Each row is where one point has got to under a steady rotation. How many steps took it there?
The counts run from 0 to 281.
[ 76  90 153 128 106 121 109 159 127 139 101  79 119 124  79 170 110 113
 112 148  75 106  88 133 130 103 125 128 114  90 101 123 117 117 115 129
 126 153 175 101  79 121 167 158 163 147 151] -> 163
[149 128 166 123 166 108 142 114 127 128 107 163 132 119 170 112 119 149
 154 133 171 153 153 126 110 109 148 161 105 111 127 175 123 107 126 101
 120 166  89 110 168 128  93  63 123 125 101] -> 71
[145  55 135 192 123 135 116 109 116 131 134 126 168 104 140 109  86 151
 122 125 167 123 155  98 110 146 168 140  88  81 113 125 125 142 138 144
 135 152 137 151 140 125 103 163 124 176  89] -> 219
[112  88 159 162 106 126 121 121  84 133 129 112 184 126 114 124  91 128
 105 144 163 106 159  79 118 112 146 151  58  99 133 120 117 149 154  99
 154 153 104 121 176 142 131 103  95 152 117] -> 222
[107 141 108  83  90 166  94 169 133 140 108 104 131 132 106 112 135 104
 152 145  95 130  56 112 156  85 119 119 124 145 108 126 144 155 133 126
 145 117 158 145 111 135 155 117 198 117 101] -> 112
[171 146 120 110 101 171 112 120  97 153 118 151 149 113 156  66 136 133
 161 124 153 125  93 163 120 118 162 120 113 173 100 156 150 151 113 164
 154  91 102 161 124 106  99  87 106 128  76] -> 119
[109 104  81 157 129 111 139 110  94 111 150 127 131 128 128 148 171 137
  98 149 128  76 145 114 102 187 131  89 130 128 175  83 143 125 133 166
 119 116 145 146  99 137 121 181 105 168 160] -> 281
[ 95 175 131 117 164  77 156 148 124 135 122 105 111 177 126 140 171 101
 167 147 131 139 133 125 138  68 116 129 147 135 135 126  99  85  91  86
 103 147 147  92 107  97 125 117 113 112 155] -> 10
[144 103  65 141 101 180 101 109 131 128 156 141 153 106 104 133 110 100
 108  86 119 123 138 125 105 144 131  86 106 146 124 101 119 169 173 162
 121 103 152 160 115 160 168 158 153 124 111] -> 104
[146 160 151 122 145 127 132 177 170 112 102 130  72 128 141 104 131 155
 114 128  93 168  98 160 164 126 121 120 176 126  95 148 170 130 114 146
 130 125 107 140 117  89  91 136 144  80 128] -> 190
[108  88 128 125 107 134 116 122  84 138 114 111 152 124  80 141 100 118
 116 131 149 111 149  55 135 118 132 148  61  98 162 136 122 145 167  83
 158 146 109 108 153 166 124 102 132 127 125] -> 224
[143 137 173 113 170 104 147 116 125 126 109 147 132 121 161 124 112 141
 154 129 160 161 165 114 125 104 133 171 114  98 132 165 125 108 127  92
 108 175  92  86 170 143  96  58 133 126 115] -> 72
[124 138  90 153  86 179  99 111 130 122 170 140 186 121 119 122 135  90
  97 124 128 110 126 138 102 112 132  92 117 165 113  85  97 167 174 159
 125 104 148 167 143 143 182 139 124 126 102] -> 106
[141 166 179 113 148 118 159 131 138 124 111 161 134 125 166 100 120 133
 116 150 158 148 165 142 133 134 117 177 135 130 117 146 147 128 128 105
 136 149  74 124 202 129  99  67 107 134 137] -> 197
[107 149 110 125  80 152 105 138 118 148 165 129 173 147 114 114 152  90
 104 159 139 100 108 128 111  82 126 100 115 170 132  84 104 163 164 121
 150 102 152 173 152 129 182 111 123 117 103] -> 108
[ 97 122 130 129 104 114 139 117 148 130 148 146 153 128 129 157 147  95
  94 163 122  80 133 173  81 140 111 139 132 149 121  84  92 107 144 120
 117 137 175 156 155 138 195 141 109 178 149] -> 32
[117 105 120 150 148  84 145 123 152 117 138 154 150 158 178 111 182 140
 119 178 176 118 146  92 121 116 119 136 130 107 171  95 121 110 149  81
 107 165 156 161 181 130 120 144 145 150 113] -> 209
[161 135 172 137 164 103 141 108 127 136 116 165 122 132 178 100 128 164
 155 135 172 148 152 127 107 114 153 149 114 111 128 174 127 102 123 107
 120 160  88 121 168 109  74  81 106 119  92] -> 70
[168 141 111 138 103 169 103 151 106 144 122 128 134 117 134  68 124 143
 132 123 122 134  88 148 144 121 157  96 133 163  90 131 166 174 125 178
 165  81 109 155  99  83  95 136 103 102  93] -> 117
[168 126  97 127 138 136 162 140 134 122 104 128 109 123 151  92 123 137
 154 112 150 143 130 153 153 169 123 162 160 110 108 129 155 133  73 147
 109 124 154 157  94 106  74 187 120 185 134] -> 267
[120 139 134 102 126 151 106 138 120 114 114 136  89  95 102 141 117 144
  81 120  67 116 126 131 130 162 118  83 133 150 148 139 178 152 168 165
 143 110  73 113 130 159 127 107 152  80 164] -> 51
[153 188  87  69 154 170 141 126 126 118 111 132 110 115 110 128 113  79
 160  71 110 173 149 131 150 122  99 134 152 160 117 149 127 150 125 141
  97 100 113  95 106 155 128  99 155  99 141] -> 252
[136 132 120 132 110 157  97 165 127 152 116  92 101 137  81 117 111 121
 147  98 107 159  82 111 165  70 141  97 119 124  98 150 137 157 119 136
 156 101 135 127  86  92 123 146 142  72 106] -> 240
[137 146 139 136 125 116 163 127  89 128 121 135 165 124 152  94 127 125
 121 157 173 108 165 141 126 169 129 187 121 125 126 107 139 138  88 130
 140 126 119 145 152 117  97 123  58 210 147] -> 271
[119 113 132 116  90 155 123 133 109 147 111 112 168 114  69 140  68  88
 111 120 144 126 151 102 138 115 118 174  82 109 119 124 101 162 155  86
 153 134 123 122 163 166 164 116 128 148 133] -> 98
[108 127 184 105  86 149 108 122 105 160 108 135 139 107 102 150  94 125
  97 135 106  92 114 168  85 115 135 137  80 142  85 155 116 140 140 128
 161 128 102 111 147 139 171  66  96 115 137] -> 172
[148 126 115 140 190 104 152 124 135 103 125 132  92 134 119 140 115 134
 127  97 139 176 198  91 152 139 107 127 129  94 161 149 123 130 147 109
  97 149  90  90 137 144  91 135 128  89 162] -> 76
[171 124 116 143 111 176 101 117 127 155 125 137 131 108 125 104  99 125
 161  87 140 147  98 152 122  96 165 108 113 147  70 163 125 148 123 172
 128 102 130 148  87  90 120 135 115 102  70] -> 243
[139 132 115 104 134 170 106 116 141 117 120 156  80  91 110 160 114 125
  99  86  73 124 120 165 101 148 119  79 138 152 106 150 139 136 162 171
 108 107 111 119 109 153 162 120 161  85 137] -> 178
[ 82 127 139 123  97 111 143 138 147 140 130 135 151 136 121 155 157 101
  82 169 119  82 121 164  97 123 107 138 129 142 124  81 102 121 140 105
 132 144 172 159 161 136 195 139 111 179 164] -> 33
[187 136 156 131 147 130 144 117 159 124 118 180 115 111 188  78 119 166
 125 127 151 149 132 181 116 153 141 149 152 129  84 160 149 121 124 144
 118 141 100 161 155 110  88 109 116 138 103] -> 194
[115 141 104 142  83 158 103 126 130 139 158 133 187 132 118 119 145  91
 102 141 133 103 123 127 106  99 129  90 110 175 118  81 101 168 172 152
 139  99 146 174 148 135 182 125 116 119 103] -> 107
[111  82  90 133 124 161  97 117 104 121 125 105 136 101  76 159  87 112
 118  89 112 132 146  66 129 132 126 110  85  99 155 132 118 149 165 141
 121 131 120  99 111 181 142 145 178 113 123] -> 227
